In the rows, zero is written as 128.
One turn moves every row onto another: examples first, then more rows asked:
j_826: [153 119  95  88 127 117 132 147 112 143 133 121 136 107 143]
j_194: [126  90  96 106 122 111 141 146 117 138 111 120 150 127 155]
j_945: [141 134 163 149 146 113 113 111 123 127 112 117 123 128 123]
j_274: [122 130 139 110 121  93  90 117 135 140 117  99  90 126 134]
j_216: [107 114 124 134 101 105 105 121 145 146 111  95 108 136 132]
j_340: [123 109 127 159 127 104 123 108 141 141 100 106 114 117 104]
j_155: [152 109 108 105 127 132 136 131 108 134 119 131 171 126 120]
j_201: [154 113  93 117 138 120 133 150 109 128 130 129 163 116 125]
j_77: [104 116 134 135 108 103 108 136 143 153 110  97 112 120 112]
j_802: [146 138 153 141 142 126 108 124 114 112 119 121 116 134 116]
j_626: [137 101  91 104 129 106 134 158 109 142 119 126 152 109 141]
j_360: [151 103  95 125 134 135 144 124 117 133 126 126 160 122 115]
j_580: [113 111 135 163 135 105 122 115 126 142  93 105 128 112 117]
j_383: [142 130 159 145 144  99 122 110 124 139 106 129 108 129 113]
j_996: [129 135 144 110 108 107 101 135 108 133 112  93 100 123 145]
j_987: [138  96 101  94 128 105 146 139 113 139  99 127 155 114 139]
j_130: [131 133 138 110 117 113 105 126 131 123 118 101  87 124 152]
j_547: [ 98 114 115 130 106 115 115 127 130 152 114  94 105 103 124]
j_191: [106 116 132 135 108 113 113 116 138 155 112  86 114 110 137]
j_210: [144 117 112  83 120 131 135 124 105 151 141 124 136 120 147]
j_608: [126  98  96  94 117 112 140 140 124 148  99 127 160 130 122]
j_228: [142 113 100  69 123 112 128 125 121 149 113 124 134 124 138]
j_963: [170 121 121  86 140 115 138 128 129 130 109 136 141 132 131]
j_960: [112 109 128 161 142 106 126 132 113 131  95 118 123 113 106]
j_384: [155 107 100 108 142 116 133 123 120 127 105 132 162 135 110]
j_32: [147 140 157 135 138 103 108 125 140 127 115 117 106 132 112]
j_390: [108 116 117 135 102 110 112 138 121 145 105  81 117 107 124]
j_401: [122 116 130 155 145  98 101 122 128 128  99 111 117 122 102]
j_517: [133 135 155 116 123 110  98 109 130 131 114  99 104 131 156]
j_570: [135 120 129 162 133 108 126 134 111 126  92 102 125 104 102]
j_851: [170 107 108  92 133 113 138 133 124 116 102 126 146 131 147]
j_691: [125 134 152 116 120 103  97 111 122 141 121 115 100 143 140]
j_635: [171 118 103 105 140 111 132 147 121 122 125 127 144 118 143]
j_976: [170 107 116 106 151 109 149 131 114 126 113 136 135 122 153]
j_64: [152 112 101  78 116 128 143 124 118 148 122 120 144 112 130]
j_42: [154 144 157 132 135 114 111 129  99 123 110 112 109 121 121]

j_517 -> j_191
j_216 -> j_340
j_802 -> j_130
Where do these go?
j_228 -> j_608
j_976 -> j_210
j_32 -> j_274
j_42 -> j_996
j_64 -> j_987
j_201 -> j_635

